(in the rows, 128 means zero)
The rows below fall into families. The same turns and mirrors carry the whole set onto itself and the rows of a family onto each other. For each named row, which other rows are in its family? Write them in the order they are listed.
These 40 rows form 8 families of 5 rows each.
mezab: [125 160 144 109 133 133 146 122 100  93 134 111 113 143 136  81 146 120
 109 164 137 114 164 122 134 135 142 150 122  88  86 121 141 140]
Gav: [150 181 119 118  88 139 111 126 136 120 119 127 114 150  95  96 121 146
  93 114 124 142 110  82 107 129 142 105 148 137 120  87 158 137]
Depu: [152 179 126 119  89 144 117 121 131 123 114 118 116 150  92 105 107 141
  95 121 121 147 123  86 128 130 143 103 156 125 138  78 155 121]
vof: [167 179 145 119 104 146 124 110 142 116 115 120 123 144  96 107 132 141
  88 126 107 129 117  79 116 129 141 101 150 128 121  75 162 120]
pitu: [154 179 124 128  96 145 113 126 144 125 113 120 112 148  85  93 123 149
  95 113 110 137 118  82 104 129 153 104 141 133 131  86 160 130]
Ruz: [152 182 132 118  99 154 119 119 144 124 107 108 119 150  87 102 115 152
  94 113 115 134 110  89 115 126 139 105 152 127 133  84 152 118]
Ropa: [153 130 156 176 139 124 125 174 142 126 125 161 107 154 103 127 144 151
 106 131 102 133 111 168 113 118 158 127 124 143 145 110 129 119]
Seg: [135 160 129 114 125 129 142  97  99  88 127 124 115 144 128  91 150 127
 111 160 119 116 173 121 137 130 146 146 117  82  86 119 150 133]
Tedu: [102  92 125 140 117 174 158 121 128  97 121 130 109 104 132 140 145 161
 110 129 102 124 143 150 101 106 110 110 139 171 138 162 142 116]
mufu: [ 96  92 134 133 125 162 167 110 120  95 122 132 119 112 127 140 135 162
 116 131  98 120 148 154  92 105 103 104 137 166 146 151 132 109]
Turi: [157 173 126 125  96 140 116 112 133 131 113 119 109 155  84 104 129 155
  94 114 115 140 123  84 124 137 152 111 143 135 138  79 167 125]
Medo: [134 142 157 170 135 122 136 175 154 117 125 156 108 164 119 125 146 153
 103 121 100 134  93 165 109 122 160 123 128 138 153 107 120 126]
fofi: [131 165 136 118 123 130 137 114 108  89 128 116 114 148 133  78 146 128
 111 167 120 109 174 110 127 134 141 140 127  88  78 116 151 143]
Zilu: [ 85 112 105 129 144 131 122 111 136 107 120 132 117 151 166 135 150 160
 151 119 130 123 178 119 152 176 127 118 111 133 133 109 123 146]
Seku: [ 81 112 108 136 138 131 134 110 144 101 114 121 123 147 183 134 145 159
 145 127 135 130 172 115 146 158 121 110 112 130 146 102 114 144]
piv: [151 141 172 161 138 138 125 174 154 130 124 170 117 152 110 126 138 154
 114 124  99 128 102 149 110 115 141 107 137 142 152  91 125 117]
nudo: [ 81 121 105 122 136 126 134 120 127 101 114 124 106 151 188 129 142 159
 147 130 128 121 170 122 137 174 116 103 115 145 131  99 119 140]
faro: [142 185 116 128  95 144 111 121 124 119 116 109 109 143  86 107 122 152
  91 118 117 129 109  85 112 131 144 104 157 129 135  82 155 121]
ragul: [144 136 156 163 143 129 126 182 148 123 135 152 118 162 112 128 145 143
 115 129 107 128  98 161 107 112 141 118 138 145 158 109 115 124]
vuni: [107  93 129 147 118 156 153 102 138  93 121 133 117 108 125 141 132 160
 110 134 103 131 141 155 102 102  99 110 136 173 151 153 132 114]
zetu: [145 134 161 168 127 128 124 176 154 121 138 155 113 162 108 121 130 142
 104 134 112 136 105 165 119 110 148 129 143 143 154 108 120 117]
fuzo: [ 79 131  98 133 135 145 132 119 139 107 112 122 112 143 191 129 147 151
 147 109 133 122 169 116 144 170 120 114 113 136 136 111 123 138]
kaz: [112  91 133 138 123 162 164 113 117  88 117 126 107 109 125 142 147 171
 111 130  90 126 132 152 109 105  97 106 135 168 134 155 138 122]
lof: [ 75 116 101 124 138 127 130 119 136 102 119 123 112 150 173 123 148 152
 150 122 121 120 179 113 138 177 115 115 113 134 125 100 124 138]
Zalav: [108  81 149 131 138 161 157 120 132 101 131 148 123 103 124 140 132 158
 116 125  94 115 135 152 103 108  96 115 128 164 141 141 128 110]
met: [126 163 149 113 131 131 150 104 124  84 137 125 122 149 144  93 150 128
 114 161 124 103 174 104 135 141 149 132 117  81  87 101 135 126]
Varu: [151 128 152 166 135 131 129 182 149 123 130 154 107 158 114 122 140 148
 107 125  90 125 102 165 102 116 149 118 123 146 155 113 128 131]
Ruta: [110  88 124 134 125 159 156 103 128 107 117 138 110 102 115 145 134 172
 110 128  93 130 146 158 106 120 102 113 127 169 143 151 144 120]
kesef: [ 75 118 109 128 141 132 141 117 143 104 116 116 127 153 182 135 146 151
 144 115 133 124 173  99 142 169 120 115 122 136 130 105 121 137]
fevi: [131 174 134 121 131 138 143 113  97  88 133 105 108 141 147  84 142 134
 110 161 120 104 161 120 139 129 141 147 128  82  90 117 137 138]
Beru: [ 81 115 120 121 138 134 137 103 139 100 129 136 129 141 170 140 142 148
 147 119 132 106 177 102 138 171 106 102 115 141 137 111 125 135]
kidol: [117 162 136 107 127 129 140 118 102  83 119 117 112 141 141  80 136 137
 112 172 122 115 165 110 133 132 146 143 133  93  73 115 139 137]
vot: [139 174 142 124 127 136 151 115 107  86 131 113 121 151 144  90 144 127
 114 160 127 115 171 117 133 127 139 131 129  81  76 116 136 135]
lidu: [130 135 148 168 128 131 130 191 147 125 132 155 107 159 112 129 148 151
 103 134 112 126  98 165 104 116 154 122 141 136 153 106 130 125]
lufo: [144 136 158 162 122 131 128 182 151 118 127 159 105 166 117 115 132 155
 107 128 109 120  97 163 104 107 157 118 121 146 154 120 127 128]
rosu: [136 154 135 117 127 135 145 109  98  82 126 109 122 140 145  94 139 125
 112 169 123 123 172 112 146 122 143 134 126  79  89 112 136 138]
galo: [147 186 129 124  93 147 116 109 128 118 117 115 114 147  87 103 120 146
  88 112 122 137 119  85 108 139 154  99 152 144 134  97 157 128]
kozep: [111  94 121 130 125 154 161 120 130  89 119 126 103 105 131 137 137 164
 115 131  91 125 130 145 102 109 105 108 120 182 146 156 129 112]
peb: [103  91 125 134 127 159 158 117 124  94 119 132 105 108 125 138 134 168
 123 129  80 119 149 150 103 117 101 104 128 173 145 155 135 115]
Lipu: [ 73 121 107 125 134 136 126 124 131 106 102 125 113 146 169 130 146 158
 155 112 140 127 168 114 146 172 112 103 112 134 133 101 122 135]

Same family as Beru: vof, piv, Zalav, met
Same family as vuni: Depu, Seku, zetu, rosu
Same family as kesef: Ruz, mufu, ragul, vot
Same family as lufo: Gav, nudo, kidol, kozep
Same family as kaz: mezab, Medo, galo, Lipu

